Each row has a name. Each question is about the rows just above it.

z893: [ 2  1 -2  3 62 70  3 16  1  0 -6  1  2  0]
z403: [ 2  1 -2  3 62 70  2 16  1  0 -6  1  2  0]
z630: [ 1  4 55 84  6  2  1  1 -1 -1  6  1  2  0]
z593: [  1   0  -4   1  48 103   9  13   2   1   3  -1  -5   1]
Move every entry of [1 4] by -1 step of 1.	[0 3]
[1] with +1 step of 1 on every entry:	[2]
Move every entry of [1] by +1 step of 1.	[2]
[2] with +1 step of 1 on every entry:	[3]
[13  2  1] with +1 step of 1 on every entry:	[14  3  2]

z854: [-11 -26 -16 -23 -15  -3 -12  98 -10 -15]
z463: [-97   7 -60 -14 -57 -70 -51   8 -74 -49]
z668: [-97   7 -60 -14 -57 105 103  70 113  46]
z986: [-97   7 -60 -14 -57 -70 -51   8 -15 -49]
z800: [-54 -19 -10 -42 -28 -46   5 -24 -19 -35]
z294: [47 27 61 10 69 47 61  0 68 -5]
z470: [  3  10 -31 -29 -30  11 -32 -54 -42  -9]
z724: [-11 -26 -16 -23 -15  -3 -12 -19 -10 -15]
Move every entry of [ 0 68] by -1 step of 1.	[-1 67]
Move every entry of [47 27 61 10] by +1 step of 1.	[48 28 62 11]
[-57 -70 -51] with +1 step of 1 on every entry:	[-56 -69 -50]
Shift each entry of [-29 -30  11] by -1 times 1:	[-30 -31  10]
[-19] with +1 step of 1 on every entry:	[-18]
Move every entry of [-10 -42 -28 -46] by +1 step of 1.	[ -9 -41 -27 -45]
[ 10 -31] with -1 step of 1 on every entry:	[  9 -32]

z166: [  7  29   0  24  16 -22   5 -62]
z142: [ -53  -17   18 -116  -65  -76    4  -30]
z987: [-83 -40  -9 -54 -12  27   6  11]
z959: [-53 -94 -82  49 -37 -44 -85  91]
z711: [ -53  -17   18 -116  -35    1   17   13]
[-116  -35    1] with -1 step of 1 on every entry:	[-117  -36    0]
[-53] with +1 step of 1 on every entry:	[-52]

z158: [-35 -58  25 -45]
z909: [-13  53  10 -76]
z820: [ -62   14 -110  -52]
z875: [ 11 -44  -8 -45]
Shift each entry of [  14 -110] by +1 times 1:	[  15 -109]
[-13] with -1 step of 1 on every entry:	[-14]
Move every entry of [-44] by -1 step of 1.	[-45]
[-58  25] with +1 step of 1 on every entry:	[-57  26]
Move every entry of [ 11 -44  -8] by -1 step of 1.	[ 10 -45  -9]
[-62  14] with +1 step of 1 on every entry:	[-61  15]

z699: [-10  28 -27  13   1  34 -23  50   1  29  13 -26   9  12  -9  24  -4   2
 -14 -35  30   7  27  -8 -18   4 -29 -23 -33 -13]
z652: [-38   1   1   2   9 -18   5 -25 -16 -12  17 -16  12  15 -12   0  -6  -3
  -8  10  -8   7   2  17   3  -8  -9  20  -5  -4]
z829: [ 30 -37 -75 -55   4  -2  58  -1 -22   5   0 -18  43 -44   4  44  16 -29
  48  42  10 -15  19  90 -33  13   5  11 -14 -31]
z128: [-22  -8  29  25 -18  -7   5 -30  -8 -18  -2   0  -9   6 -30  17 -13  -9
 -26 -16  32  30  -6 -16  22  -9 -14   6 -23 -41]
z63: [  9   8 -14   9  -9 -15 -13  -3  -8  -2  -7  -3   5  10  18  -6 -11  -5
 -19  10   2   0   8  -2 -16  -6  -9   2   3  19]
z804: [ 45 -11  -2  -8   3   8  -3  -6  25   6 -16  -6 -19   3  -1  16  -1  10
  17 -12  -4  -9 -12   7   1  13   3 -26  12  23]
z443: [-20  13  20  10   5  -9 -26   7   1 -10 -23   4 -11  10 -19 -14  -1  21
 -25  -5  -6   9  -8 -23  -7  -3  -7  -9  -5   0]
z912: [-10   3  -5   4  17  -4 -12 -11 -18   6   1  -5  -8   8   3  -4  -6   3
 -15  20  -1  -2  21  13  14  -1  -8  10   5  26]
z156: [ 20  -3 -15 -16  10  -3   2 -11  16   2 -12  -2  -4   5 -20  13   4   8
  11   2 -11 -10  -7  16  -5   1   1 -16   8  22]
z654: [-19 -38  14  -4   6  17  -4 -24 -12 -19  18  14 -17  11  19   7 -28   3
   1  19  33  11  -7  13   8  11  -7  -9  -6  -8]
z596: [ -8 -13 -18  -2  21 -16  10 -35   2 -12   7  -6  11  16 -16  13   4   4
  -3  18 -10  -7  -8  23   6  -4  -4  -2  -6  36]
z801: [ 14  -1 -17  -9  10  -7   3  -5  14   3 -17   0  -3  -2  -8   6  15   3
  11   5  -9 -14  -7  15 -12  -5   5 -16   9  14]
Shift each entry of [-16] by -1 times 1:	[-17]
Shift each entry of [-8  3  8 -3] by +1 times 1:	[-7  4  9 -2]
Move every entry of [ 0 -6 -3] by +1 step of 1.	[ 1 -5 -2]
Shift each entry of [25  6] by +1 times 1:	[26  7]

z96: [-11 -37   8  -4  45  86 -33  36  15 -31  42  -3  31  31 -63  19  10 -12
  -2 -54 -28  26  31  21 -21 -63  16 -19  61  49   3 -12   8  -2  -5 -53
  57 -10  42  29  12  59  -1  24   1  26  19  11 -23  16 -60   4  21 -11
  25 -56 -48 -17 -12 -37  40  27  27]
z180: [  0 -18   4  -4   9   8   6 -14   2  -2  -1  -6  -2   0   7   0  15   6
 -16  -5 -13   6   9  -2  -9 -11 -10  -3   4  22   1   1   6  -5  -3  -3
   6  -1  15  -2  14  -6   2   3   4   3  -5   1 -12   8 -11 -11  -2  -6
   3  -3  -4  -9  -4  -5  18   2   3]
z327: [ 13  -5   2  -3 -34 -92  65 -83 -17  34 -55 -14 -47 -46 104 -20  29  31
 -44  57   5 -19 -16 -35   3  45 -42  21 -68   1   4  18   6 -14   2  64
 -52  12 -17 -51  25 -94   6 -24  10 -25 -34  -7  -5  -1  48 -36 -31   1
 -21  66  48  -7   1  30  -4 -31 -33]
Move every entry of [15  6] by +1 step of 1.	[16  7]
Move every entry of [2] by +1 step of 1.	[3]
[57] with -1 step of 1 on every entry:	[56]

z169: [ 43  35 -49  69  29 -50  18]
z155: [-29  17 -49  -6  29 -34  18]
z49: [  43   35  -49   -6   29 -117   36]
[ 17 -49  -6] with -1 step of 1 on every entry:	[ 16 -50  -7]
Move every entry of [ 35 -49] by +1 step of 1.	[ 36 -48]
[43] with +1 step of 1 on every entry:	[44]
Move every entry of [-49] by -1 step of 1.	[-50]
Shift each entry of [-49  69  29 -50] by -1 times 1:	[-50  68  28 -51]
Shift each entry of [ 17 -49  -6  29] by -1 times 1:	[ 16 -50  -7  28]

z783: [-29  45   4 -13 -20   8 -21 -44  -4   9   0 -18 -20]
z424: [ -7   8   5  -9  -4  -7  -4  10   9 -18  25   0 -12]
z441: [-16  -3   3  -9 -24   1 -16  -2 -14  14 -43 -13   2]
z776: [ 37 -34  -7  -7  48  -5   5  -6  -1  -1   0  10  67]
z54: [-34   4   2  13 -26   7  -2  10   0 -13  -1  15  -8]
z787: [  71  -44    4   -4  -19   -1   11   21  -13   13   -7    1 -111]
[-7 -4] with -1 step of 1 on every entry:	[-8 -5]
Shift each entry of [-5  5] by -1 times 1:	[-6  4]
Move every entry of [8 5] by -1 step of 1.	[7 4]

z423: [ 72 -63 -14 -41  -6]
z57: [ 68  47 -53  14  39]
z567: [ 89  79 -31  19  34]
Shift each entry of [72] by -1 times 1:	[71]
[89 79] with +1 step of 1 on every entry:	[90 80]
Move every entry of [ 79 -31  19] by -1 step of 1.	[ 78 -32  18]

z253: [  4   3  12 -10   0   5  -9   4  21  -6  -3   0 -94   7  14  23  -5  -3
   4  27  -4  12  18  -6   5  33  -2  -9 -11  14   4  15  -3  -5  -2 -11]
z597: [  1   1  20   2   6  10  11 -27  -4   6   8 -27  44   7   3  -4 -17   1
  -5 -15   5  18   2  -1  32  27   6 -23  13  11  67  16  10 -26   1  -6]
z342: [ 23 -16 -22   0   0  -1  -1  30  -6  -3 -17 -29  29  -5  -1  16  -4 -10
  -9  31   0 -12   1  20  25 -16 -16  17  11   7  19 -30  -2 -18  -4  -3]
z966: [-15  -7 -17   0   7  21  12  27 -10  -2 -10   3  83  -1  14 -20 -10   4
  -4 -20  -1 -11  12  -2   4  17  18 -31  -2  -8   9 -16  -2  -3  31  11]
[ 4 21] with +1 step of 1 on every entry:	[ 5 22]
[-10  -9] with +1 step of 1 on every entry:	[-9 -8]
[20] with +1 step of 1 on every entry:	[21]
Move every entry of [1 1] by -1 step of 1.	[0 0]
[33] with -1 step of 1 on every entry:	[32]
[ 20  25 -16] with -1 step of 1 on every entry:	[ 19  24 -17]
Move every entry of [-5 -3  4] by -1 step of 1.	[-6 -4  3]

z84: [ -4  23   1 -42  81 -97  64]
z610: [  27   28   91   13 -103    6  -29]
z163: [ 13  -5   0 -12  43 -24  39]
[43] with +1 step of 1 on every entry:	[44]
[  1 -42] with +1 step of 1 on every entry:	[  2 -41]
Shift each entry of [-5  0] by -1 times 1:	[-6 -1]
[  28   91   13 -103] with -1 step of 1 on every entry:	[  27   90   12 -104]
[-103    6] with -1 step of 1 on every entry:	[-104    5]
[28 91 13] with -1 step of 1 on every entry:	[27 90 12]
Move every entry of [28] by +1 step of 1.	[29]

z621: [ 75 -57  23 -61 107]
z748: [-37 -39  41 -40  53]
z123: [-37 -39  41 -40  90]
z149: [-77  33  23 -61 107]
z91: [ 75 -57  25   6 -89]
Shift each entry of [-39  41 -40] by +1 times 1:	[-38  42 -39]
Move every entry of [75] by +1 step of 1.	[76]
Move every entry of [-77] by -1 step of 1.	[-78]
Shift each entry of [-40] by -1 times 1:	[-41]
[41] with -1 step of 1 on every entry:	[40]
Shift each entry of [-57] by -1 times 1:	[-58]

z576: [  37   -1   47  -35  105  -10  -78 -105   56   72  -78]
z379: [  74  -73  -24  -24   77 -113   77   14  -22  -50  -72]
z284: [ 58 -64  11  -6  21 -66  67 -34  74  33 -51]
z606: [ -23   15 -106   33  -54   87  -18  104   65  -29  -30]
Shift each entry of [ 65 -29] by +1 times 1:	[ 66 -28]
Shift each entry of [74] by +1 times 1:	[75]
[37 -1 47] with +1 step of 1 on every entry:	[38  0 48]
[ 47 -35] with -1 step of 1 on every entry:	[ 46 -36]
Move every entry of [33] by +1 step of 1.	[34]
Move every entry of [37] by +1 step of 1.	[38]
[-24 -24  77] with +1 step of 1 on every entry:	[-23 -23  78]

z452: [-50  -7 -34 -88   9 -61  13  19  59  86  32 -81  12  89  32]
z176: [ 11  58 -33  17 -13  67  43 -95 -83 -55  92   2  48 -31  -6]
z792: [ 11   2 -33  17 -13  67  43 -95 -83 -55  92   2  48 -31  -6]
Move every entry of [-13] by +1 step of 1.	[-12]
Shift each entry of [19] by +1 times 1:	[20]
Shift each entry of [-55  92   2  48] by +1 times 1:	[-54  93   3  49]
Move every entry of [32] by -1 step of 1.	[31]
[-55  92] with +1 step of 1 on every entry:	[-54  93]
Shift each entry of [-13  67  43] by +1 times 1:	[-12  68  44]
Shift each entry of [-34 -88   9] by +1 times 1:	[-33 -87  10]

z361: [-10  13   6  44   6  19   2  -6  11   5  33  -3  -2   6  -7   1   5   1
  38  29 -27  -9  -5  36  18  -3   2  -3 -15]
z560: [ -5  -2 -37 -11 -13  -7  20   6  -4  10  23  -5  -8   0 -12  12  10   1
 -11   1  18  -3 -24 -20   7  -3  19  16   0]
z232: [  0  -2 -37 -11 -13  -7  20   6   6  10  23  -5  -8   0 -12  12  10   1
 -11   1  18  -3 -24 -20   7  -3  19  16   0]
z527: [ 31 -10 -40 -55  29  64  -6 -20 -14  10  -9 -24   9  -3 -12  12  10   1
 -11   1  18  -3 -24 -20   7  -3  19  16   0]
z803: [ 31 -10 -40 -55  29  64  -6 -20 -14  10  -9 -24   9  -3  17  12  18   5
  48  -9 -35  -6 -13  11  12  27  17 -12  16]
Shift each entry of [20  6] by +1 times 1:	[21  7]
Shift each entry of [ -9 -24   9  -3] by -1 times 1:	[-10 -25   8  -4]
[36] with -1 step of 1 on every entry:	[35]
Move every entry of [36 18 -3  2] by -1 step of 1.	[35 17 -4  1]
Move every entry of [44  6 19] by -1 step of 1.	[43  5 18]
[-7 20] with -1 step of 1 on every entry:	[-8 19]
[12 27] with +1 step of 1 on every entry:	[13 28]

z842: [-45 -17 -41   8  -5 -70 -13 -16 -68 -92 -71 -26  24  51  87  58   2 -43
  41 -44  -7  33 -14   8 -52  10  57  54  13   3 -51  70  19]
z90: [-21 -50 -43 -25  -9 -77 -27 -33 -82 -79 -98 -25  31  58  64  25   8 -49
  76 -55  12  35 -10  32 -31  -9  66  46   2  -4 -47  54  -7]
z583: [-41 -37 -51  -4  -1 -80 -19 -21 -76 -79 -93 -26  31  50  73  40   3 -39
  56 -63   1  29  -3  14 -35   3  60  47   3   6 -54  59  10]
z980: [-12 -37 -29 -25 -17 -65 -26 -36 -77 -93 -80 -24  23  64  73  35   9 -59
  72 -32  11  43 -26  37 -45  -9  68  52  11 -12 -41  61  -9]
z239: [ -5 -49 -31 -36 -18 -68 -31 -41 -82 -88 -90 -24  25  67  65  24  12 -61
  84 -37  17  43 -24  45 -37 -15  71  49   7 -14 -40  55 -18]
z329: [ -34  -58  -58  -19    0  -89  -26  -27  -85  -67 -113  -26   37   50
   59   20    6  -37   73  -79   10   27    5   23  -19   -5   63   41
   -6    7  -55   48   -1]
Move every entry of [-9 68] by +1 step of 1.	[-8 69]
[-88 -90 -24  25] with +1 step of 1 on every entry:	[-87 -89 -23  26]
Move every entry of [ 43 -26] by +1 step of 1.	[ 44 -25]
Shift each entry of [-17 -65 -26] by -1 times 1:	[-18 -66 -27]
[ 72 -32] with +1 step of 1 on every entry:	[ 73 -31]

z892: [ -37 -116   14   48  -13  -48   50  -45   25  -22   48   23  -21  -19
  -18   37  -35   28   -2]
z201: [-29   3  38  16  28 -15  20  50  -6 -48   5 -14 -57 -13 -43 -27  63  -9
  18]
z193: [ 23  -8 -22  22   8 -59  10 -52  44  38 -15   5  22 -17  34 -13 -46  10
 -38]
z79: [-19 -10  -1  28  57 -10  27  45   8 -38  16  41 -12 -40 -40  46  49  40
  -8]
z384: [-13  14  12 -28 -23  70 -19  29 -43 -16   9 -17  -5  39   0   1  21 -20
  30]
z709: [-21 -49  34   2 -65  -5  19 -32 -13  -2  44 -25 -36  37  15  -7 -34 -19
  28]
Shift each entry of [48] by -1 times 1:	[47]
Move every entry of [8] by +1 step of 1.	[9]
[37] with +1 step of 1 on every entry:	[38]
Shift each entry of [ 48 -13 -48] by +1 times 1:	[ 49 -12 -47]
Move every entry of [ -6 -48   5 -14] by -1 step of 1.	[ -7 -49   4 -15]

z458: [  4  30 -66  63  11]
z430: [-25  56 -53 -44  21]
z273: [  1  75 -31  11  73]
z513: [ 65  -1 -50  42 -78]
z37: [ 65  -8 -23   3 -61]
z809: [ 65  -8 -30   3 -61]
z722: [-71   5 -59 -15 -24]
Move every entry of [-31  11] by -1 step of 1.	[-32  10]
Shift each entry of [1] by +1 times 1:	[2]

z442: [ 28 -61 -64  -6]
z747: [ 87 102  18  21]
z450: [-14 102  18  21]
z190: [-81 -84 -50   4]
z498: [-14 -61  79  24]
Move every entry of [-50] by -1 step of 1.	[-51]
Move every entry of [-14 -61] by -1 step of 1.	[-15 -62]
Shift each entry of [-14 -61  79] by -1 times 1:	[-15 -62  78]

z261: [-24  81   0  24  62 -26  16 -48  71  53 -32]
z813: [-22  85   4  33  53 -24  19 -30  47  45 -42]
z285: [-29  79  -2  24  63 -18  22 -40  66  56 -31]
z907: [-25  78  -1  24  56 -22  16 -48  68  57 -38]
z231: [-26  87   6  37  59 -14  25 -33  49  47 -44]
z45: [-29  79  -2  24  63 -18  22 -39  65  55 -31]
z198: [-22  87   4  32  53 -23  19 -30  47  45 -41]
z238: [-29  78  -2  25  62 -18  22 -38  65  55 -31]
z217: [-23  81  -1  24  60 -26  16 -47  71  53 -32]
z682: [-27  87   6  37  58 -14  25 -33  47  46 -44]
Move every entry of [ 19 -30] by +1 step of 1.	[ 20 -29]
[16] with +1 step of 1 on every entry:	[17]
Shift each entry of [-2] by -1 times 1:	[-3]
[45] with -1 step of 1 on every entry:	[44]

